In the rows, 128 means zero.
These are runs of 7 systems, one row a step. Runs of the same system follow the same rule from any start.
run 1, k976 (10 x 26):
[[128 158  96 166 145 144 119  45 120 142 109 158 149 123  95 132 184 128
   77 148 135 146 165 135  95 165]
 [ 74  89  89 104 171 118  84  92 109 155 120 138 109 134 118 146 126 104
  116 115 156 153 101 137 177  66]
 [ 95  90 145 126 137 110 155 112 130 124 107  81 116 157 109 191 123 149
  136 201 130 101 116 111  77 106]
 [146  91 113 161 136 139  98 126 151 108  82  96 106 126 157 112 134  95
  190 146 113 119 103 190 145 160]
 [139 110 183  97 130 143 176 209 133 124 162 110 131 148 156 127  99 126
  165 127 136 127  83 118 187 119]
 [164 162 155 144  76 108 138 188 140  87 143 123 126  95 146 103 107 134
  140 128  80 117 161 118  61 156]
 [186 179 125 120 113 162 109 119 138 141 146 165 153 125 132  71 146 152
  119  57 138 117 141 144 176 167]
 [100 156 132 121 140 119 152 135  94 140 180 176 164 104 109 134 130 113
   61 117 139 180 150  81 115 106]
 [114 138  77 119 120  98  69  61 123 140 104 135 103 128  99 131 145 166
   95 113 117 102 166 122  74  98]
 [101 113 108 144 180 158 139  57 122 152 101 130 153 160 101 156 157 111
  108 160 180 140 103 146 159 139]]
run 2, k902 (10 x 26):
[[112 135 170 119 110  97 150 110  82 160 132 102 131 179  86 128 137 163
  135 181 161 116  84 132 108  74]
 [120  87  92 142 130 109 101 116 127  91  81  73 141 138 141 117  80 112
  162 146 142 103 127 152  48 127]
 [162  68 156  99 153 159 192 169 129 132 139  67 159 162 167 133 122 152
  156 130 116 117 128 118 128 132]
 [127 131 128 183 121 109 187 194 122  77 138 146 122 106 172 125 119  84
  136 102 103 127  94 126 103 155]
 [176 153 111 118 133 175 125 141 187 112 129 151 140  99 158 126 138 131
  116  76  99 126 180 128 162 193]
 [113 157 147 139 139 129 136 136 109 158 173 189 118  99 116 137 172 100
   92 113 118 188 112 121 204 110]
 [110 183 106 131 100 112  50  84 148 125 135 187  92 101  86 117 125 148
  103 117 137 101 146 108 118 141]
 [124 144 133  86 136 132 104  67 108 181 107 105 147 165  81 135 158 151
  110 171 154 161 146 157 150  85]
 [ 80  72 125 135 130  84  91 112  96 127 131 107 108 137 112 127  88 129
  152 151 151  99  78 113  87  72]
 [154 122 142 110 119 139 162 134 138 109  99  64 152 178 131 129 111 165
  151 173 138  90 149 130  59 154]]
run 3, k809, 10 rows:
[[121  79  84 144 140 118  81 121 134 113 139 136  94  80 153 114 137 123
  120 111  67 129 181  97  64 139]
 [163 215 140  81  98 140 163 152 136 129 111 117 147 188 120 111 121 160
  125 114 166 116 127 159 161 131]
 [ 73 109 119 161 141  98  80 113 114 128 142 165 116  62 109 152 120  67
  108 150 117 181 123 121 123  99]
 [157 142 118  92 128 151 152 119 157 143 117 112  81 182 135 136 176 204
  122 127 103  77 161 112 127 153]
 [ 97 143 143 163 127 107 126 133  93 119 118 130 148 138 109 109 105  67
  145 166 182 163  62 168 141 111]
 [130  52 119 111 154 138  96  95 165 145 138 116 112  95 139 176 133 169
  128 102  83  87 152  88 127 115]
 [160 167 164 154 117 150 204 167 107 114 132 120 164 173 139  86 144 120
  140 151 156 139 103 153 127 174]
 [110  75  95 128 131  97  42 115 131 116 131 126 130  71 138 117  71 105
  144  86 115 122 127 125 105  86]
 [168 178 165  97 123 165 195 143 151 139 146 130 168 144 122 157 150 168
   95 124 122 132 167 107 148 157]
 [103 137  95 168 120  92  89 142  90 108 124 151  95 109 141  70 133  73
  135 136 120 169 119 157  91 124]]
run 4, k607:
[[ 90 112  76 143 158 144  58  96 146 111 134 176  86 127 125  90 110 111
  133 116 167  99 112 107 135 172]
 [107  96 153  80 155 140 170 151 142 132 142  95 157 129 126 198 108 131
  103 172 121 158 164  83 114 105]
 [148 146 119 136 104 108 124 135 145 132  88 122  52 152 145 135 172 150
  161 109  93  89  90 179 174 114]
 [133 107 142  88 140 169  54 135 140 132 165 130 151 119 117  62  80 114
  152 153 163 155 157 106 140 160]
 [138 138 163 122 105  88 189 176  98 128 116  85 158 124 136 168 121 116
  124 137  99 168 119 157 115  61]
 [173 160 127 164  91 125  87  96 129 131 133 159 120 121 121  69 147 164
  148  73 127  69 102 152 136 156]
 [108 120 125 138 161 152 134 125 108 117 150 137 191 108 120 111 109  77
   95 168 156 193 164 105  82 159]
 [110 131 107 147 122  78 183 125 111 124 112 128 109 132 139 187 144 154
  101  74 105  86  89 123 111  70]
 [140 144 120 142 138 180  93  87 176 122 135 169 107 129 112 111 153 147
  128 143 143  90 148 105 143 218]
 [ 73  76  96  95 175 120 137 156 113 121 120 101 114 135 149 157 113  82
  116 165 123 191 149 117 113  89]]
run 5, k692, 10 rows:
[[124 146 123 108 158 162 122 114 106 155 128 133 154 137 113 107 162  87
   98 176 143 222 174 150 150 138]
 [116 115 145 118 115  91 124 110  73 145 151 108 182 139  97 108  91 149
  118 126 166 122 106 112  73  64]
 [121 123 102 131 161 167 155  89 144 126 137 145 121 163 123 127 160 168
   96 146 141  91 167  74  81 195]
 [ 85  99  86 158 164 102 187 144  89 112 104 121 111 162 161 142 139  89
  121 113 143 138  71 146 123  98]
 [141 110 152 120 112 122 148 158 171 107 144 121 115 124 146 165  90 174
  153  86 116  41  95  90 134 133]
 [137 157 108 163 123 134 128 143 168 103  93 148  74 102 153 150 174  96
  133 138  75 141 144 163 149 176]
 [142 129 152 100 109 110  78 157 122 144 134 119 131 107 132 111  94 107
  165  93 131 149  90 173 203  66]
 [164 155 186 116  96 151  89 122 165 133 152 128 164  80  93 136 117 142
  126 175 107 144 188 111 114 162]
 [124 144  91 124 138 117  91  85  76 157 114 132 129 142 115  74 171 115
  102 139 132 189 158 169 112  99]
 [120 102 159 103 149 151 144 117 106 145 169 117 198 158 104 109  81 146
  121 138 196 120 107  87 121 120]]
run 6, k589 (10 x 26):
[[150 122 136 139 103 100 107 153  83 134 168 142 137 123 143  48 106 139
  149  61 138 110  82 136 130  94]
 [128 150 115 104 163 179 181 131 126 121 138 131 180 170 130 113 127 124
   89 149 173 155 169 101 105 182]
 [120 143  87 164 128  85 124 116  97 131 116 158 129  84 138 140 155  94
   91  69  93 166 123 161 128  79]
 [ 93 144 107 123 150 148 142 109 154 120 142 174  88 168 119 139 131 161
  110 112 174  63  97  79 151 168]
 [ 91 125 106 132 142 116 106 119 153 113  87 116 110  96 118 198 129  78
  114 187 101 175 163 144 110 121]
 [150 110 145 127 100 107  98 107 152 142 128 121  93 120 123 151 130 188
  161  87 103  50  86 132 157  98]
 [128 126 178 121 126 160 123 157 150 113 140 107 118 141 116 111 118 112
  164 230 138 148 142 119 119 184]
 [166  83 129 104 114  99 102 139 103 143 123  71 167 106 149 111 101 136
  151  88  92 142 139 162 105  56]
 [174 176 175 142 109 163 175 142 117 135 165 150 162 162 119  75 149 158
  131 127 159 109 108 121 144 182]
 [ 98 104  82 126 161 123 110 147  93 115 141 138 146 105 152  86 109  71
  104 118 128 201 162 123  90 117]]
run 7, k607, 10 rows:
[[158 136 135 130 136 171  77  65 151 168 143 160 119 110 100 112 190 155
  116 140 109 133 167 127 166 172]
 [ 62 113 120 117 155 107 129 138  85 131 123 121 114 156 115 132 115  80
  122 184 167 184  97 135 131  80]
 [152 116 160 118  99 114 123 101 154 137 117  92 145 134 108 172 102 191
  151 114 130  49 101 125 123 102]
 [165  96 142 168 150 173 125 119 130 130 122 111 138 126 145  85 169 100
  162 171 113 158 135 168 137 191]
 [101  90 111 108 141  99 150 183  86 109 155 114 133 150 159  92  71 116
  136  88 153 124  90 105 102  81]
 [181 187 162 135  86 141 162 148 178 104 124 129 156 111 128 160 120 162
  122 110 104  84 153 122 116 177]
 [122 119  71 150 150 130  90 127 112 124 126 156  93  99 159  80 169  88
  115 106  90 181 164 146 119 142]
 [ 91 168 136  83 130 116 149 144 116 138 168 166 140 144 103 149  95 142
   81 103 176 130 113  78 153  88]
 [135 170 138 151  94 112 106  90 166 122  86 124 101 103  96 188 160 143
  123 176  88 113 155 153 107 143]
 [116  68  93 114 181 151  81  77  97 172 134 128 125 144 131  87 158 120
  129 114 147 156 122 142 166 103]]
run 8, k589:
[[147 153 184 145  98 145 124 132 152 116 159 136 142 106  99 123 126 147
  128 196 114 122 170  91  75 189]
 [141  87 113  90 135 113  86 132  88 165 132  96 101 140 147  73 153 137
  145 117  92 167 148 158 136  66]
 [137 155 177 140 120 137 175 118 105 139 146 127 196 164  94 121 107 141
  123 139 197 112  73 124 138 129]
 [130  97  84 175 149 128 121 113 108 108 130 137 142  95 152  94 149 100
  107 123  96 154 173 119  44 165]
 [129 135  92 108 154 134 164 127 116 146 106 131 102 183 152 128 160 139
  125  72 145 115  82 161 202 101]
 [ 92 153 130 169 127 132 130 136 164  80 128 164 155  86 109 177  76  76
  116 152 163 126 113 103 110 173]
 [142 100  83 100 137 124 104 126 161 129 112 117  75 114 159 155 155 164
  123  89  57 105 181 120 117 118]
 [120 185 184 106  97 128 118 154 144 138 132 142  98 148  95 138 124 126
  153 172 157 134  82 150 208 119]
 [123  77 143 116 125 121  76 121 137 117 154 107 165  79 117 130  73 132
  132 151 113 123 173  83  51 122]
 [180 148 157 112 113 130 163 123  98 172 125  99 114 175 130  97 205 181
  131 132  91 134 140 167 146 111]]
run 9, k809, 10 rows:
[[132 166  89 143 146 142 132  67 104 162 116 164 108 155 113 104 216 144
   80 118 125 149 150 149 142 145]
 [ 61 124  69 123 166 118 132 111 111 120 117 155  87 179 127 132 119 117
  109 114 186 107  79 110 141 113]
 [105  98 109 153 158 126 176 104 162 112  80 105 134 126 134 234 131 118
  120 132 119  99 103 133 131 126]
 [154  98 132 168 144 169 128 146 167 102 114 128 111 118 164 116 138  99
  180 135 116 108 101 158 170 198]
 [125  93 164  96 115 127 111 201 154  96 160 107 129 114 150 120  45 123
  178 132 134 103 109  95 127 128]
 [182 138 193 130  82 118 133 156 135 128 141  93 178  79 122 141 119 138
  139 150  74 151 166 139  94 117]
 [169 157 145 115 102 139  66 126 104 154 168 151 129 117 117  31 150 144
  131 121 117 159 167 138 130 139]
 [ 96 159 123  79 122  98 130 126  82 153 161 142 135 156  97 113 117 157
   78 123 159 148 143  89  99  67]
 [122 152  89 161 138 108 151  56 101 151  91 137 136 136 106 164 196 136
   71 120 116 145 141 156 103 106]
 [ 99 126  68 136 175 158 120  88 135 130 111 166  92 168 135 114 157 120
  116 104 172 108 100 135 176 161]]
run 10, k902, 10 rows:
[[142 109 179 123 112 112 144 154 104 145 111  67 116 158 126 125 145 124
  177 197 113 153  98 178 139  92]
 [153  94 148 134 103 113  97 175 140  88 139  95 161  88 153 103  50 113
  178 112 115 107 123 126  83 129]
 [201 119 169 148 126 164 184 140 113 141 153 108 192 123 150  96 165 144
  130 117  98 143 154 135 113 167]
 [128 127  90 158 144 127 125 161  98 114 155 173 118 113 170  56 134  87
  125  62 127 153 108 134 144 141]
 [130 172 106 103 144 165 141 110 152 128 156 178 161 129 118 129 124 151
   69  84 158 118 168  78 134 170]
 [ 86 145  84 149 157 111 140  79 103 154 112 170  87 139 113 163 197 119
   76 124 125 153 117 137 151 101]
 [ 81 143 105  89 128 124  68 107 168 120 112 145  72 151 101 154  95 147
  135 145 167  81 113 108 154 123]
 [109 132 161 105 121 109 144 114 132 141 101  82 139 136  92 203 129 134
  119 209 121 153 145 137 106  84]
 [142  79 146 151 103  94  93 137 134 119 107  84  95 116 143 130 113 137
  196 137  95  83  83 164 117 100]
 [172 127 189 112 109 156 143 179 139 112 144  83 183 133 137  94  88 120
  170 173 138 147 141 137 115 163]]
run 11, k457, 10 rows:
[[141 162 133 128  82  99  88 150  97 106 141 122 157 122 118  53  76 123
  144 126 149 131 136 139  62 118]
 [150 136 125 119 150 149 175  82 111 158 144 134 210 136 112 150 143 162
   70  82 150 130 146 108 121 117]
 [109 145  94 171 144 127 150 152  93 115 155 184  82 136 154  68 174 100
  108 113 122 149 118 114 115 165]
 [ 78 130  61  80 156 135  99 116 159 101  97 129 125 157 128 150  66 121
  110 108 184 103 137 106 122 125]
 [110  91 127 171 169 141 152 114 148 133 121 147 125  84 141 203 162  84
  116 123 100 154 104 137 185 132]
 [120  99 125 107 116 124  72 152 160 119 127 117  32 141 145 107 128 153
  179 153  96  86 127 120 134 139]
 [142 155 174  95 106 129 130 136 155 130  97  80 178 125 101 185  93 115
  146 176 142 155 130 169 157 100]
 [173  94 177 177  95 102 117 120 104 148 165 123 139  74 128 109 156 155
  148 112  67 113 117 129  97 109]
 [162 184 149  81 105 152 137 135 113 144 139 112 139 195 111  62 140 179
  127 153 158 124 158 130 113 149]
 [116 151 119 156 126  96 151 136  83 110 139 144 199  97 124 118  96  82
   90  99 148 175 124 134  85  99]]
run 12, k692, 10 rows:
[[113 145 115 140 151 140 104  86 141 162 121 172  85 115 113 156 194 115
  107 120 116 153 113 154 217 125]
 [119 115 199 103 104 108 114 154 120 145 137  87 125 137  98 144 100 127
  171 203 139 143  92 141 148  79]
 [165 108 107 118 125 144  78  65 158 136  90  87 151 114 117 135 137 163
  133 144 103 107 191 146  77 145]
 [149  78 130 165 170 158 143 103  78 162 148 129 162 138 145  68 174 104
  137 121 138 167 101 154 155 137]
 [122  83 150 105 124 117 138 188 112 104 173  99 144 133 151  92  66 138
  149 136 129 116 135  76  60 120]
 [157 174  67 135 132 142 166 124 146  99 103 143 144 136 158 122 147 141
   84  68 113 113 178 129  87 173]
 [ 93 150 127 163 136 113 142 155 105 118 163 193 112 116 134 114 122  87
  116  86 158 135  56 119 182 120]
 [101 161 152  73 104 112 128 176 172 110 139 132  84 122 113 188  93 152
  117 155 110 112 154  82 128 111]
 [143 196 105 148 108 116 118  72 143 136  63 132 122 132 101 165 173 127
  110 130 124 131 128 198 151 125]
 [106  72 166 131 147 137  69  97 125 165 158 132 120 111  99 125 122 121
  159 160 150 130  76 123 189 103]]
run 13, k457 (10 x 26):
[[125 108  81 106 168 165  94 138 177 109 112 142 140  95 161 145  94  81
  129  77 131 150 149 137 186 152]
 [113 130 133 113 122 110 132 166 168 124 134 148  53 103 144 193 143 138
  128 106  72 112 120 111 182 106]
 [137 184 146 133  81 116  70 113 176 117  89 130  85 113  98 152 133 134
  157 173 114 108 129 169 146 145]
 [153 113 157 105 107 103  77  93 107 177 119  88 152 108 100 136 139 140
  138 142 101 162 139 174 143  52]
 [134 136 191 145 101 105 160 120  76 162 167 123 123 159  92 105 168 173
  127 178 128 119 100 111  95 105]
 [138 130 116 142 131 137 129 108  92 117 123 106 186 154 118  65 109 123
  125 161 171 142 149 135  43 156]
 [132  77 106 127 176 144 184 134  89 137 156 123 194 143 162 109 116 123
  105  65 154 138 112 108 118 113]
 [104 133 113 145 154 158 169 170 149  89 166 181 100 132 158 114 125 115
  112 112 138 110 124  70 130 201]
 [120 141  59 104 146 141 105 144 185  83  79 129 118 114 163 160  88  96
  124  86 124 124 160 145 139 153]
 [126 128 139 127 129 122 110 132 165 142 128 154  91  87 131 187 142 123
  134  87  96 120  95 142 223 100]]
run 14, k976 (10 x 26):
[[146 215 147 140  62 103 113 158 156  82 114 138 140 107 110 127  80 126
  135 133 134 105 134 142  93 153]
 [182 115 154 128 138 178  97  99 151 163 169 152 173  80 125 109 151 143
  122  88 107 141 159 122 179 158]
 [102 166 138 122 118  91 153 144  60 156 165 158 106 145 110  98 167 132
   85 138 125 179 126 118 117  76]
 [120 139  96 115 117 113  67  70 132 120  97 110 165 129  94 123  79 146
  119 126 169  95 148 132  68 114]
 [136  53 113 154 195 165 158  74 116 159 122 112 163 131 142 152 178 119
  115 125 122 144 123 135 146 138]
 [ 65 107  99 123 138  84 137 173 100 107 123 127  52 163 151 122 115 104
  143 143 134 126  81 121 114  89]
 [148 135 129 106 118 151 131 134 195  91  87  84 147 142 133 172  81 146
  157 147 139  74 145 131 108 169]
 [157 113 150 177 138 150 155 156 145 124 145 151 122  82 164 135 170  94
  142 106  77 151 109 150 187 163]
 [115 180 162  81  86 105 110 194 124 126 175 158  76 143 119  91 104 151
  135 134 133 125 123  97 147 107]
 [179 185 147 131  93 139 117 100 150 124 112 116 204  96  99 139 121 143
  103 137 122 141 189 146  88 152]]

Name the system that made each run.
run 15:
[[124 149 147 166 129 127 181 118 139 102  87 102 185 125 110 197 115  92
  122 174 149 141 109 157 106 142]
 [139  50 118 125 145 137  87 147 156 124 129 104  71  98 172 124 139 130
  174 122  61 116 144 126 138 135]]
	k902
run 16:
[[110 169 130 115 118 138  99 148 121 111 167 172 137 145 114  59  77 120
  130 115 198 118 104 101 135 157]
 [153 117 113  93 143 141 144 121 141 135 125 103 183  99 139 168 128 140
   82 106  91 161 210 112  90 115]]
	k976
run 17 (2 x 26):
[[103 158 105 112 129  99 145  81 131 138  75 113 141 154  95 205 122 144
   95 120 159 109 105 153 138  72]
 [128 119 144 197 121 137  89  81 162 118 134 164 102  79 104 143 156 125
  138 159 104  92 122 115 113 190]]
	k589
run 18 (2 x 26):
[[141 105 145  67 108  99 111 155 138 136 109  62 140 120 133 168  87 147
  146 128  96 133 148 145 122  50]
 [191 158 145 175 107 158 108  71 145 139 118 139 165 110 106  98 170 149
  135 128 120 108 143 162 125 193]]
	k692
run 19:
[[168 183 122 150  99 105 143  77 119 141  87 121 186 118 104 158 143 145
  100  82 129 119 122 183 126  96]
 [ 98 117  85 137 184 174  97 103 136 134 152 186 116 113 131 105 152  91
   95 120 147 166 151 102 164 178]]
	k809
run 20:
[[123 108 149 122 156 144 162  78  99 177 167 141 145 155  96 140 180 177
   85 144 138 123 132  83 122 117]
 [ 90 110 111 147 143 112 166 128 100 109 104 102  96 192 130 119 133 131
  142 185 157 102  97 125  65 135]]
	k692
run 21 (2 x 26):
[[154 118 173 170 125 125 176 149  88 133 129  97 176 115 135 117 153  87
  140 169 109 189 114 170 116 123]
 [149  94 135 113 115 124 114 141 117 123 170 118 139 142 141  67  89 180
  150  89 139  67 121  85  77 132]]
	k457
run 22, 2 rows:
[[ 76 111 101 129 167 142 123 122 132 120 105 134  73 180 130 126 134  99
  150 171 175 120  76 140 168 145]
 [128  90 120 150 135 118 132 113 166  98  85  85 176  85 132 214  80 104
  139 125 115 108 126 143  98 116]]
	k589
run 23 (2 x 26):
[[161 110 159 142 125 136 146 165 134 141 135 126  87 128 162 118 166 127
  172 105  90 120  78 166 212 124]
 [112 114 165 149 111 127 104 141 145  98 166 138 144 106 107 116  63 132
  151 164 159  85 109  73  76 163]]
	k809
run 24:
[[ 93 135 167 132 100  86  75 135 113 140 157 155  95 104  94 128 102 119
  147 141 144 125  66 127 164  72]
 [155 149 148 122  96 131  84  85 140 131 112  99 164 122  87 118 114 160
  133 182 131 116 179 132  58 147]]
	k902
run 25:
[[105 188 104  99 101  74 129 140  87 129 108 123 129 142 107 132 119 119
   90 128 133 174 147 150  92  58]
 [140  76 119 150 147 140  98  54 149 139 108 110 166 121 114 154 111 154
  145  98 151  61  92 134 129 128]]
	k902
run 26:
[[187 106 171  97 123 169 109 111 148 164 148 100 138 152 124  97 148 191
  165 123 124  89 130 133 173 145]
 [112  96 165 152 137 114 150 154  69 129 180 131 178 119 125  83 100  95
  129 148 155 167  96 105  91 110]]
	k809
run 27 (2 x 26):
[[111 128 117 162 159 142 168  82 100 127  96 111 174 170 106 134 144 107
  110 179 181 142 109 148  91 147]
 [108  46 104 165 160 117 137 106 139 108 118 113 131 113 150 170 101 130
  146  92 127  63  79 107 104 122]]
	k607
run 28:
[[143 107  98  82 147 146 129 127 131 116  82  55 172 166 143 120  97 126
  135 155 144 148 179 154  76 124]
 [151 102 151 158 126 126 146 163 142 121 143 135 141  86 162 150 117 105
  155  62 102 117  67 148 196 113]]
	k607
run 29:
[[ 79 137  74 121 130  91  80 118 123  98  99 134 141 117 119 136  59  85
  120 101 172 132 108 142 110  88]
 [163 109 190 140 122 147 149  98 146 162 166 130 166  88 104 182 157 172
  111 130  92 111 142  94 140 129]]
	k607
run 30 (2 x 26):
[[136 127 117 121 128 155  53 149 152 115 132 145  82 123 143  57 120  99
  172 142 130 144 134 151 166 174]
 [104 130 179  71 104  99 144 182 130 132 164 113 117 136 114 165  81 158
  130 149 129 118 118  82 128  73]]
	k809
run 31:
[[158 173 116  97 107 142 165 167 172  86 104 102 135 155 148 138 103 159
  124 126 118  93 178 118  78 174]
 [118 144  79 187 142 114 113  98 121 117 112 182 128  87 139 129 146  79
  106  64 128 137  94 161 158 132]]
	k692
run 32, 2 rows:
[[147 164 110 138 128 155 168 129 134 123 106 134  80 198 140  93 187 158
  136 144 134  97 125 147 134 188]
 [107 147 116 116 137 130 120 173 152  92 125 148 164  90 140 157  59  57
  123 103 156 167 118 134 168 124]]
	k976
run 33 (2 x 26):
[[110  72 149 127 131 119 117 173 140 109 121  90  80 146 150 128  99 112
  199 171 126 106  77 141 147 123]
 [163  97 192 110 114 151 118 144 174 123 135  79 180  96 121 167  80 135
  167 166 117 117 144 123 128 141]]
	k457
run 34:
[[182 178 134  97  90 143  95 161 160 107 108 108 162 129 141  88  80 127
  163  93 143 119 138 176 156 147]
 [154 119 169 107 135 162 136 170 138 136 196 150 173  80 141 115 114 118
  113 107 106 173 167  86 153 145]]
	k589
run 35 (2 x 26):
[[174  85 182 141 133 153 133 135 114 160 141  98 150 140 138  91 147 128
  184 138 127 134  78 171 191 129]
 [136 102 144 145 128 124 171 190 105  87 152 105 179 127 162  91  72 103
  148 123 142 130 114 110  65 143]]
	k589
